In the rows, 128 means zero.
Each row of Y is roughly a mix of the hidden directions of one of several groups.
Y (97 x 11):
[[126  55 119 133 116 141 185 133 123 130 127]
 [110 147 158 105 112 112 174  71 136 116 156]
 [166 141 153 118 139  76 130 107 147  90  88]
 [117  65 116 128 110 151 190 123 121 125 124]
 [158  83 102 155 142 140 106 186 121 141 108]
 [114 140 142 132  96 197 141 140  98 134 165]
 [121  59 125 133 115 137 189 115 120 128 130]
 [100 123 167  99 114 108 172  78 133 125 156]
 [131 131  90 137 181 132 175 115 157 141  94]
 [112 110 149 116 127 142  93 148  63 125 171]
 [138 203 115 121 134 127  80 150 143 122 123]
 [118 162 137 134 117 162 175 134  90  76 128]
 [127 113 158 128 102 145  96 134  53 117 141]
 [125 112 149 104  91 135 104 152  77 107 174]
 [133 207 126 113 130 128  83 143 143 122 129]
 [132  87 132 159 190 124 138  98  99 135 103]
 [135 146 103 147 179 119 169 124 177 139  99]
 [129 166 109 146 154 119 149 122 194 146  97]
 [120 132 173 162 125 174 154 159 115 169 142]
 [123 142 116 138 126 164 177 145  83  80 142]
 [119 163 120  88  74 120 111 164 158 119 151]
 [111 110 140 112 128 146  99 147  54 124 160]
 [111  91 128 104 124 153 109 130  59 128 162]
 [135 122 124 116 144  68 111  89 106  78 115]
 [160  87 109 116 138 105  87 133 170 168 137]
 [106 129 175  97 111 122 169  79 129 122 160]
 [113  57 123 138 120 131 182 105 116 130 125]
 [ 91 150 137 138 109 158 148 147 136 198 130]
 [135 113 143 116 122  99  80 112 169 185 123]
 [112 116 124 148 122 190 131 167 139 173 152]
 [120 166 116  90  75 129 121 163 160 121 157]
 [111  55 124 123 114 137 184 127 124 133 127]
 [158  72 103 130 154 116  84 141 160 143 142]
 [125  84 129 154 189 135 135  98  91 140 117]
 [127 169 129  98  77 116 116 170 160 113 152]
 [109  70 116 117 107 149 192 128 129 126 126]
 [128 136 108 140 175  95 135 119 166 139  69]
 [140  96 138 167 181 133 148  97  95 132  99]
 [128 104 149 121 116 143 106 139  47 112 144]
 [117 155 114  90  81 127 123 154 174 127 167]
 [133 134 110 149 165 110 153 104 192 144  96]
 [119  60 125 142 122 121 184 100 118 130 128]
 [170 141 115  94 126  75 130 108 161 106  97]
 [131 160 126  96  65 126 127 158 159 112 157]
 [124 159 133 133 118 164 178 137  94  74 127]
 [137  77 100 127 149 106  74 128 156 156 141]
 [103 155 126 137 120 163 169 133  80  81 135]
 [158 121 168 142 156  83 129 109 108  79 110]
 [110 137 202 152 115 146 110 118 116 167 133]
 [115 120 157 123  98 141  78 135  66 127 147]
 [143 124  90 158 145 145  77 172 118 136  95]
 [122 150 142 142 125 159 172 134  81  74 134]
 [144 131  99 151 148 135  69 178 122 139 100]
 [146 125 105 130 139 109 176 112 197 123 111]
 [112 119 140 108 126 145 101 158  60 121 166]
 [119 114 152 122 115 146  95 143  52 120 152]
 [142 145 114 138 144  94 150 121 194 126  84]
 [144 101 112 109 130  97  78 118 173 169 127]
 [134  86 139 166 177 129 133  85 103 140 102]
 [133  88 123 155 185 134 148  95  97 136 101]
 [163 110 106 150 144 135  90 194 129 140 112]
 [135  88 129 123 141  88  67 108 146 162 137]
 [154 137  97 105 141  64 156 114 128  98 103]
 [114  63 111 127 112 139 190 128 128 128 123]
 [123 155 129 137 122 162 183 142  88  82 132]
 [139  90 126 120 136  99  72 116 155 176 140]
 [142  90  96 130 150 118  97 149 181 167 124]
 [126 141 127 137 128 159 164 134  83  62 138]
 [126  78 121 140 154 102  74 127 146 168 140]
 [ 97  74 109 124 110 137 190 108 125 125 118]
 [118  95 149 116 126 137 102 140  60 118 169]
 [108 151 111 141 130 168 174 148 104  74 121]
 [128 150 127 139 127 162 179 143  91  73 131]
 [109  71 129 128 111 146 189  98 115 124 130]
 [130  96 137 164 186 134 132 100  88 139 102]
 [106  69 124 128 114 133 190  99 121 126 128]
 [132 159 106 146 161 115 152 121 183 142  82]
 [142  82 133 159 176 127 149  90 100 129 101]
 [115  59 118 140 120 129 184 106 117 129 123]
 [142  86 137 163 175 129 147  93  95 128  99]
 [123  62 114 130 111 148 189 131 123 126 125]
 [152 110 163 126 144  70  91  90 119 109 119]
 [117 105  99 120 154  67  99  96 109  99 124]
 [123 124 171 152 117 174 142 141  83 148 166]
 [121  63 124 141 119 126 189 101 119 127 130]
 [116 125 146 116 110 151  97 151  56 122 157]
 [ 85 123 147 110 113 123 170  62 122 120 137]
 [153  91  98 151 132 167 112 185 117 133 106]
 [119 163 122  92  71 115 105 156 165 122 144]
 [121 174 118  97  83 118 116 164 172 123 144]
 [175 140 103  87 120  79 139 109 147 100 110]
 [146 191 123 121 139 118  74 163 145 129 127]
 [149  99 125 124 141 101  85 130 182 171 118]
 [158 155  98 160 148 135  71 162 123 130 105]
 [144 205 128 122 136 120  80 141 141 123 131]
 [ 91 106 112 142 124 162 115 146 113 187 165]
 [148 102  92 158 139 156  94 179 115 136  97]]

Here is one row from each group, named. Which group is each of the other rows in?
[142 189 141 128 144 123  61 141 129 131 130]	<26>
[144  95  84 123 163  89 100 127 157  95 110]	<14>
[128  94 133 161 177 136 129  91  89 143  93]	<106>

[135 140  97 129 146 112 165 115 198 135  99]	<106>
[147 107  87 152 141 139  97 188 127 138  99]	<26>
[133 183 140 129 143 135  55 138 121 131 122]	<26>
[129  80 133 160 182 121 133  85 116 142 108]	<106>
[124 121 148 139 155  73 120  96  89  84 116]	<14>
[155  97 147 161 159 116  70 148 105 149 122]	<26>
[146 115  86 154 141 146  88 182 122 136  96]	<26>
[125  91 136 115 137 148 131 141  61 114 173]	<106>
[139 144 123 117 108 158 132 154 193 174 111]	<14>
